Families of rows that turns and mirrors carry onto each other, the same ones carrying the whole set onto itself: the rest of each named row's family, in list order
10 families of 3 rows
kora: [ 2.58  3.04 -0.53 -0.25  1.60  1.30  2.03 -1.64  2.66 -3.16  0.37 -3.24]
gav: [ 1.33  0.82 -2.97 -0.29  1.05  0.93  2.20 -1.85  2.62 -4.04  1.27 -2.54]
tis: [-0.84 -0.63 -2.97 -0.74  0.94  1.46  2.49 -0.17  1.48 -2.35 -0.19 -5.78]
tetug: [ 0.55  0.96  3.51 -1.26  0.21  2.18  1.29  0.57  2.98 -1.02  0.27 -5.16]
Riki: [-1.07 -1.49  2.32  0.10  0.09  0.54 -0.66  0.90  3.79  0.13 -0.25 -3.79]
kog: [-0.35 -2.27  0.10 -0.14 -0.64  1.48  2.30  2.65 -0.38 -0.22  0.72 -5.67]
vomov: [-2.00 -1.15  1.59 -1.32  1.38  1.47  1.48  2.20  2.74 -0.07  0.99 -4.15]
Napi: [ 2.77 -0.69  0.63  2.66 -0.03 -0.50  0.43  1.74  0.90  0.13  1.35 -0.57]
raz: [ 3.60 -1.30  2.15  2.39 -0.75  0.92  1.38  1.47 -0.55 -1.48  1.14 -1.73]
Vago: [ 2.75  0.12 -0.69  1.30 -1.95 -0.39  0.30  2.33  0.07 -0.17  3.17 -2.95]
lim: [ 4.15  1.46  2.31  0.94 -0.19  1.06  2.25  1.54  0.06 -0.81  1.78 -2.23]
Luz: [ 4.04 -1.38  0.49  0.92 -0.46 -0.52  1.03  3.45  0.81 -2.23  1.64 -1.66]
pude: [ 2.28  0.77 -1.52  1.32  1.37  1.00  1.11 -2.36  2.12 -4.41 -0.31 -2.40]
nis: [ 1.35  0.61 -2.67  0.25  1.25  3.19  0.78 -0.43  1.58 -4.47  2.12 -1.73]
pek: [ 0.57  0.20 -1.70 -1.37  0.06  1.79  0.28 -2.67  0.93 -3.15 -0.74 -1.46]
Laka: [-0.63 -0.40  0.68 -0.95 -1.74  0.66 -0.67  1.18  3.07 -0.45  1.66 -5.92]
Vorib: [ 0.84  0.82 -2.11  1.13  1.70 -0.12  0.00 -1.62  3.68 -2.28 -0.16 -1.79]
rol: [ 1.30  1.79 -3.30  0.09 -0.30 -0.17 -0.03 -0.93  2.74 -2.46  1.67 -4.00]
saro: [-0.19  1.25 -2.83 -0.34  3.09  0.55  2.19 -0.28  2.71 -2.38  1.02 -2.42]
Rigil: [ 1.97 -0.71 -3.02  1.07  0.28  0.55  3.21  1.42 -1.35 -1.62  1.19 -3.51]
kufuz: [-1.35 -1.86  2.10 -1.67 -0.81  1.99  1.21  0.62  3.13 -1.48  1.03 -5.01]
tum: [ 1.80 -1.40  0.80  0.95 -0.55  3.32  0.92  2.98 -0.51 -1.94  3.13 -1.44]
Felo: [ 1.74 -0.43 -0.24  1.18  1.45  0.25  2.62  2.88 -0.38 -0.10  2.56 -1.01]
nit: [-1.37 -1.37  0.98 -1.24  0.20  4.09 -0.12  1.01  2.80 -2.88  1.48 -4.17]
Boku: [-0.74 -1.83  2.04 -1.94 -1.36  2.40 -0.26 -0.38  0.62 -0.89 -0.58 -2.79]
Bamaf: [ 0.28 -1.98  2.07 -1.43 -0.28  0.73 -0.20  2.38  3.83 -2.31 -0.05 -4.85]
Seboz: [ 3.10 -1.24  0.78  1.25 -1.19  0.58  2.46  2.14 -0.53 -1.01  3.05 -1.40]
goguf: [ 2.34  0.37 -2.60 -0.44  1.31 -0.20  0.59 -0.04  3.71 -4.68  0.12 -2.86]
nus: [-0.39 -1.55  3.10 -0.23 -0.10  2.01  0.26 -0.33  2.92 -2.20 -0.74 -5.07]
Pilo: [ 2.44 -1.01  0.22  0.17 -1.36  1.40  0.75  0.13 -1.74 -1.21  0.53 -0.05]

The rest of the family of raz: pude, nus
The rest of the family of Bamaf: Luz, goguf
The rest of the family of Pilo: pek, Boku
The rest of the family of tum: nis, nit
The rest of the family of Rigil: tis, kog
The rest of the family of Vago: Laka, rol
The rest of the family of lim: kora, tetug

Families of rows that turns and mirrors carry onto each other, the same ones carrying the whole set onto itself: the rest of each named row's family, in list order
4 families of 8 rows
geni: [ 0.04 -1.34 -1.66 -0.62 -2.51  1.68 -1.74  1.29 -1.15]
manum: [ 2.30 -1.30 -0.66 -0.82 -1.28  2.97  1.00  0.50 -0.97]
Tovap: [ 1.37  0.59  2.06  2.29  0.72  4.03 -1.95  0.73 -0.04]
ridor: [ 0.43 -0.13 -1.38  0.72 -2.68  2.04 -2.90  1.46 -2.09]
sosi: [ 1.99  0.70  2.89  0.23 -0.85  3.18 -1.90 -0.79 -3.94]
vuda: [ 0.59  0.72  1.41 -0.26  2.07 -0.69 -4.60  1.14 -1.85]
tepe: [ 2.38 -0.27 -0.04 -0.92 -1.72  3.79  0.69 -0.74 -0.30]
pozam: [ 3.39  1.84  0.89 -1.53  2.61  1.47 -0.16 -1.36 -0.78]
Deku: [ 3.54  1.64  2.04 -1.64  2.00  0.37 -0.62 -0.93  0.06]
zamez: [ 3.07 -0.34  0.03 -1.34 -0.48  2.55  1.25 -1.51 -1.96]
Tur: [ 1.80  0.05  3.15  1.50  0.48  3.29 -2.27  1.62  0.83]
puti: [ 0.64  0.81 -0.97 -3.11  1.31 -1.21 -1.65 -0.27 -1.62]
kopu: [ 0.70 -0.07 -1.59 -1.21  1.16 -0.24 -1.74  1.22  1.75]
sop: [ 2.65 -0.87 -0.20  0.03 -1.18  2.28  1.07 -1.82 -0.43]
Refi: [ 2.80  2.02  2.95 -0.26  2.91  1.23 -1.92 -0.82 -0.96]
Gur: [ 1.33  0.46 -1.35 -1.56  0.32  0.94 -1.76  2.50  1.79]
Bak: [ 2.19  0.36 -0.33 -0.43  0.68  1.47 -0.73  1.13  2.82]
livu: [ 1.31  0.37 -0.62 -2.95 -0.37 -1.45 -1.14  0.02 -2.44]
bosu: [-0.24 -0.19 -0.63 -2.86  0.22  0.31 -1.39 -1.06 -3.49]
pelor: [ 0.67  1.93  1.96 -0.14  1.76 -0.13 -4.65 -0.17 -1.16]
nof: [ 0.62  0.06  1.67 -0.60 -0.37  1.44 -2.87 -0.60 -4.88]
tisab: [ 3.20  0.57  1.90  1.95  0.15  2.70 -2.22  1.40  1.28]
pepep: [-0.23  0.99  1.27  0.53  0.77  0.34 -4.85  1.91 -0.33]
gim: [ 1.94 -0.22  1.74  0.62  0.42  1.81 -1.84 -0.84 -4.95]
tono: [-0.38 -1.42  0.41  0.41 -2.17  1.27 -3.62  1.87 -1.47]
rop: [ 1.32  0.38 -1.71 -2.76 -0.11 -0.34 -1.47 -1.01 -2.88]
taz: [ 0.64  1.21 -0.30 -1.34 -0.15  0.91 -1.38  1.34  2.58]
mesi: [-0.59 -1.26 -0.65  0.54 -1.71  2.59 -3.33  1.35 -2.35]
Mupa: [ 2.19 -0.08  2.24  2.21 -0.94  3.94 -2.00  0.75 -0.79]
bal: [-0.03  1.60  1.62 -0.47  1.44  0.26 -4.23  2.37 -1.86]
kemi: [ 1.80 -0.19  2.63  0.44  0.07  2.17 -2.02 -2.09 -3.90]
sifu: [ 2.22  1.09  2.76 -1.28  2.94  0.53 -0.33 -0.72 -0.42]

The rest of the family of kemi: vuda, tepe, Deku, Tur, Gur, rop, mesi
The rest of the family of sosi: manum, pozam, kopu, bosu, pelor, tisab, tono
The rest of the family of puti: geni, zamez, Refi, Bak, nof, pepep, Mupa

Families of rows that turns and mirrors carry onto each other, the same ones carrying the whole set onto itself: the rest of each named row's family, in list order
4 families of 8 rows
tade: [-0.13 -1.04  0.40  0.38  1.02 -1.05 -0.07  0.63  0.59 -0.98 -0.15 -1.39
 -0.35  0.36 -2.63 -4.11 -0.96 -0.96 -3.02 -0.24  1.72 -0.87 -0.07 -0.53
 -1.57 -1.37  0.03  0.74 -1.34 -1.57 -0.61  1.05  1.09 -0.84  5.46]
Nomuv: [-1.55 -1.37 -2.24  3.09 -1.34  1.34 -0.91 -2.03 -1.35 -1.22  1.55 -0.27
  0.23 -0.75 -0.20 -0.11  3.32  1.46  1.41  0.24 -0.57  0.05  0.04  0.45
 -2.48 -0.95 -1.63  2.13  1.42 -0.75  1.26  1.33  1.87 -0.85  1.11]
zofuf: [ 0.82  2.32  2.56 -3.36  0.79 -0.67  0.83  1.81  1.11  1.33 -1.38 -0.44
 -0.48 -0.31 -0.66 -1.63 -4.69 -1.40 -0.37  0.87  0.53 -0.25 -1.13  0.06
  2.17 -0.30  0.61 -1.56 -1.85 -0.40 -2.31 -1.14 -1.58 -0.07  0.72]
zet: [ 0.33 -3.14  2.35  1.64 -0.63  2.70 -0.71  0.54 -1.22 -0.14 -0.77 -0.52
 -1.34  0.38 -0.82 -0.11 -2.18 -1.20  0.71  0.45  2.31 -3.93  0.83  1.34
  0.51 -1.09  1.09  1.32  0.66 -0.90  0.39 -1.62 -1.10 -0.33 -0.59]
zuf: [-0.80 -0.83  0.25 -0.16  0.20  0.19 -0.76  0.36 -0.23 -0.66 -0.02 -0.30
  0.89  0.94 -1.51 -4.24 -0.67 -1.99 -1.35 -0.52  1.63 -1.80  1.44  1.24
 -1.86 -1.12 -0.21 -0.06 -1.13 -1.79  0.06  0.43  0.65 -0.11  6.12]
Bubov: [-0.34  1.53 -0.40 -0.34 -0.52  1.41  0.82  0.01 -0.83  1.52  0.41  0.01
 -1.22 -1.48  0.41  1.99 -0.60  1.99  4.05  1.43 -1.82  0.12 -1.32  0.04
  1.73  0.36 -1.19 -0.31  1.35 -0.06 -1.29 -0.20 -0.71  0.08 -3.97]
Kuvi: [ 1.68 -0.16  0.51 -2.21  2.25  1.33  3.23 -1.37  1.56  1.18 -0.92 -2.13
  1.20 -0.96 -1.92 -1.14 -0.04 -2.26  1.56  1.85  3.26  1.02  0.35  0.85
 -1.49 -0.16 -1.65 -0.06 -0.13  1.10  0.65  0.85  0.49 -0.60 -0.80]
rivav: [-2.64 -2.06 -1.91  1.48 -0.49  1.62  0.49 -0.71 -0.77 -1.16  1.66 -0.30
 -0.20 -0.32 -1.78  0.01  2.97  0.58  1.67  0.94 -0.46 -1.22 -0.93  0.34
 -3.41  0.93 -1.22  1.74  1.97 -0.85  1.06  1.97  1.43  0.10  1.12]
tadug: [-0.88  2.39 -1.59 -1.84  0.70 -2.64  0.81 -1.45  1.08 -0.81  0.36 -0.11
  0.78 -2.04 -0.40 -1.49  0.45  0.83  0.32 -0.66 -2.81  3.60 -2.42 -0.42
 -1.09 -0.62 -1.62 -1.75 -1.28  0.33 -1.01  2.13  0.76 -0.12  2.43]
nubeb: [ 1.65  2.62  1.57 -1.48  0.51 -0.62 -0.01  0.90  0.82  1.08 -1.43 -0.68
 -0.28 -0.69  0.84 -1.51 -4.30 -0.54 -0.52 -0.28  0.79  1.02  0.41  0.28
  3.59 -1.95  0.75 -1.10 -2.67 -0.18 -2.46 -1.28 -1.26 -0.64  0.63]
Tomo: [ 0.39 -2.71  1.93  0.74 -2.06  2.87 -0.74  0.35 -0.83 -0.38 -0.75 -0.49
 -1.81  0.72 -0.52 -0.51 -1.66 -1.07  0.72  0.42  2.62 -3.96  1.61  0.68
  1.00 -1.36  0.88  1.77  0.60 -1.50  0.20 -1.20  0.17  0.08 -1.00]
kozi: [ 0.62 -1.71  1.46  0.55 -1.79  3.02 -1.45  1.11 -0.82  0.56 -1.37 -0.96
 -1.48  0.92 -0.57 -0.20 -0.28 -2.37  0.82  1.05  1.88 -3.57  0.74  1.00
  0.42 -1.55  0.54  1.95 -0.04 -1.81  0.46 -0.81 -0.66  0.20 -2.40]
pevad: [ 0.00 -1.32  2.23  1.44 -1.44  3.39 -0.99  1.21 -1.35  0.79 -0.35 -0.85
 -0.75  1.29 -0.53 -0.04 -1.55 -1.20  0.76  1.93  2.47 -4.10  1.20  0.92
  0.75 -0.45  0.19  2.20  0.83 -1.24  0.22 -2.03 -0.31 -0.87 -0.69]
Lor: [-1.99 -1.94 -1.36  1.65 -0.44  1.20 -0.68 -1.42 -2.14 -0.47  0.96 -0.48
 -0.33  0.01 -1.03 -0.13  3.30  0.77  0.75  0.44 -0.85  0.15 -0.98  0.00
 -3.08  0.71 -1.36  1.47  2.98 -1.25  1.51  1.27  2.11 -0.47  0.89]
met: [ 0.56  0.22  0.81 -2.50  1.66  1.06  2.94 -2.21  1.55  0.75 -0.54 -2.06
  1.60  0.61 -2.58 -0.12 -0.27 -1.78  1.81  1.68  3.39  1.16 -0.84  1.10
 -1.19 -1.18 -2.11 -0.10  0.55  0.29  1.32  0.73  0.26 -1.10 -0.25]
tizu: [-2.85  0.68 -0.82  2.13 -2.11 -0.36 -2.74  1.55 -1.48 -0.92  1.21  1.09
 -1.74  0.00  0.97 -0.28 -1.35  2.40 -0.64 -1.16 -2.99 -1.36 -0.96 -0.21
  1.53 -0.75  1.15  0.68 -0.56 -2.11 -2.06 -0.18 -0.32  0.08  2.60]
lefut: [-1.90 -1.71 -1.78  2.39 -0.16  1.43  0.43 -1.31 -1.08 -0.80  1.47  0.43
 -0.86 -0.33 -1.31  0.17  3.27  1.67  1.36  0.84  0.20 -0.35 -1.43  0.31
 -2.84 -0.28 -1.31  2.50  1.50 -0.74  1.65  1.62  1.99  0.08  1.38]
nilu: [-0.86  1.60 -0.71 -0.29 -0.89  1.92  0.69 -0.40 -0.38  1.18  0.18  0.38
 -0.25 -1.26  1.66  2.77 -0.63  1.18  4.10  0.98 -1.64  0.61 -0.58  1.12
  1.72  0.20 -0.44 -0.18  0.68  0.45 -0.87 -0.25 -0.70  0.31 -3.76]
Nudov: [-1.36  1.39  0.37  2.07 -1.83 -0.06 -2.66  1.92 -2.32 -1.09 -0.11  0.54
 -1.42 -1.30  1.16 -0.11 -1.04  1.71 -1.82 -0.22 -3.98 -1.78 -0.94  0.86
  0.97 -1.52  1.18  0.01 -1.19  0.12 -1.71 -0.23 -0.97  0.70  2.23]
Zota: [ 0.54 -0.59 -0.18 -2.55  1.15  0.82  2.56 -2.08  2.07  1.10 -0.10 -1.51
  1.07  0.33 -1.92 -1.51 -0.21 -1.77  2.86  1.31  3.93  1.53 -0.28 -0.36
 -1.17  0.27 -2.44  0.49  0.58 -1.13  0.67  0.48  1.39 -1.65 -0.39]
dotu: [-0.34  1.23 -0.56 -0.43 -1.34  0.84  0.62  0.06 -0.72  0.87  0.34 -0.12
  0.84 -1.50  1.81  2.47 -0.29  0.68  3.55  2.08 -1.90  0.44 -2.71 -0.19
  2.22  0.06 -0.45 -0.14  1.17  0.30 -0.51  0.02 -0.36  0.01 -3.60]
muzo: [-0.64 -0.14  1.16 -0.02  0.48 -0.15 -0.77 -0.23  0.42 -0.95 -0.37 -0.64
 -1.02  0.73 -2.80 -4.24 -0.73 -0.99 -2.43 -1.08  1.51 -0.67  1.46  0.54
 -2.38 -1.43 -0.79  0.74 -1.69 -1.33 -0.22 -0.11  0.85 -1.15  5.35]
Bafi: [-1.25  3.75 -2.58 -1.62  0.81 -1.82  1.21 -0.34  1.34  0.44  1.12 -0.52
  0.77 -1.40 -0.07 -1.38  0.94  1.42  0.39  0.13 -2.00  3.87 -1.48 -0.44
 -0.59 -0.01 -1.65 -0.74 -1.24 -0.25 -1.70  2.41  1.25 -0.06  2.30]
ged: [-0.60 -1.29  0.02  0.27  0.54 -0.60 -0.31 -0.03  1.03 -1.18 -0.26 -0.91
  0.64  0.43 -1.20 -3.85 -0.82 -1.45 -3.28 -0.69  1.95 -0.50  0.77  0.40
 -1.84 -1.53  0.50  0.57 -2.14 -1.04  0.42  0.62  0.93 -0.46  5.58]
nagi: [-1.46  3.16 -2.24 -0.78  2.00 -2.00  1.39 -0.40  0.79  0.60  0.80 -0.51
  1.40 -1.73 -0.26 -1.24  0.30  1.50  0.16  0.38 -2.37  3.64 -2.26 -0.35
 -1.11  0.28 -1.52 -1.42 -1.51  0.35 -1.29  1.81  0.12 -0.46  2.68]
tumir: [ 1.06 -0.71  0.06 -2.62  2.52  0.71  3.79 -1.40  1.90  0.41 -0.49 -1.65
  1.31 -0.52 -1.41 -1.64 -0.48 -1.51  2.46  2.39  3.35  0.95  0.49  0.82
 -1.20 -0.50 -1.69  0.24  0.35  0.21  0.73 -0.29  0.48 -1.26 -0.38]
nole: [-1.35  1.00 -0.21  2.02 -2.45 -0.42 -3.23  1.90 -1.95 -0.80  0.62  1.21
 -1.90 -1.56  1.68 -1.64 -0.80  1.56 -0.61 -0.50 -3.76 -1.61 -0.45 -0.48
  1.07  0.07  0.57  0.45 -1.12 -1.24 -2.17 -0.64  0.25  0.13  2.05]
gupo: [ 1.20  3.00  1.89 -2.16 -0.46 -0.65  0.49  1.27  1.80  0.33 -0.91 -0.30
  0.18 -1.05  0.10 -1.49 -4.29 -0.98  0.33  0.53  0.66 -0.57 -0.22  0.34
  2.81 -1.96 -0.18 -1.10 -3.50  0.45 -2.27 -1.37 -1.71 -0.42  0.93]
bug: [-1.85  1.13 -0.39  2.48 -2.56  0.11 -3.09  1.50 -1.75 -0.36  0.57  0.59
 -1.96 -0.61  0.58 -0.17 -0.88  2.19 -1.77 -1.58 -3.19 -1.29 -1.17 -0.11
  0.94 -0.74  0.98  0.02 -1.15 -1.34 -1.87  0.68 -0.27  0.99  2.08]
Mavuz: [-1.39  2.54 -1.24 -0.98  1.23 -2.26  1.35 -1.31  0.63 -0.52  1.36 -0.01
  1.13 -1.87 -0.50 -1.49 -0.74  2.32  0.34  0.04 -1.88  3.59 -1.93 -0.40
 -0.75  0.32 -1.59 -1.49 -0.67  0.81 -1.24  0.75  0.81 -0.95  4.33]
Felu: [-0.04  1.69  0.08 -0.16 -0.83  0.58  0.78 -0.51 -0.12  0.66  0.11 -0.44
 -1.15 -1.84  0.62  2.47 -0.45  2.04  2.67  1.43 -1.78  1.68 -2.57 -0.72
  1.57 -0.05 -1.01  0.59  0.67  0.76 -0.91 -0.40 -0.27 -0.73 -4.37]
lufol: [ 1.01  2.40  1.39 -2.34  0.16 -0.72 -0.04  1.20  1.06  1.28 -1.48 -1.12
  0.41 -0.65  0.56 -1.76 -4.61 -1.14 -0.41 -0.13  0.05  0.05  0.66  0.37
  2.66 -0.96  0.63 -2.15 -2.44 -0.69 -2.82 -1.02 -1.87 -0.39  0.28]

The rest of the family of gupo: tadug, pevad, Lor, met, dotu, muzo, nole
The rest of the family of lefut: Bubov, Tomo, ged, nagi, tumir, bug, lufol

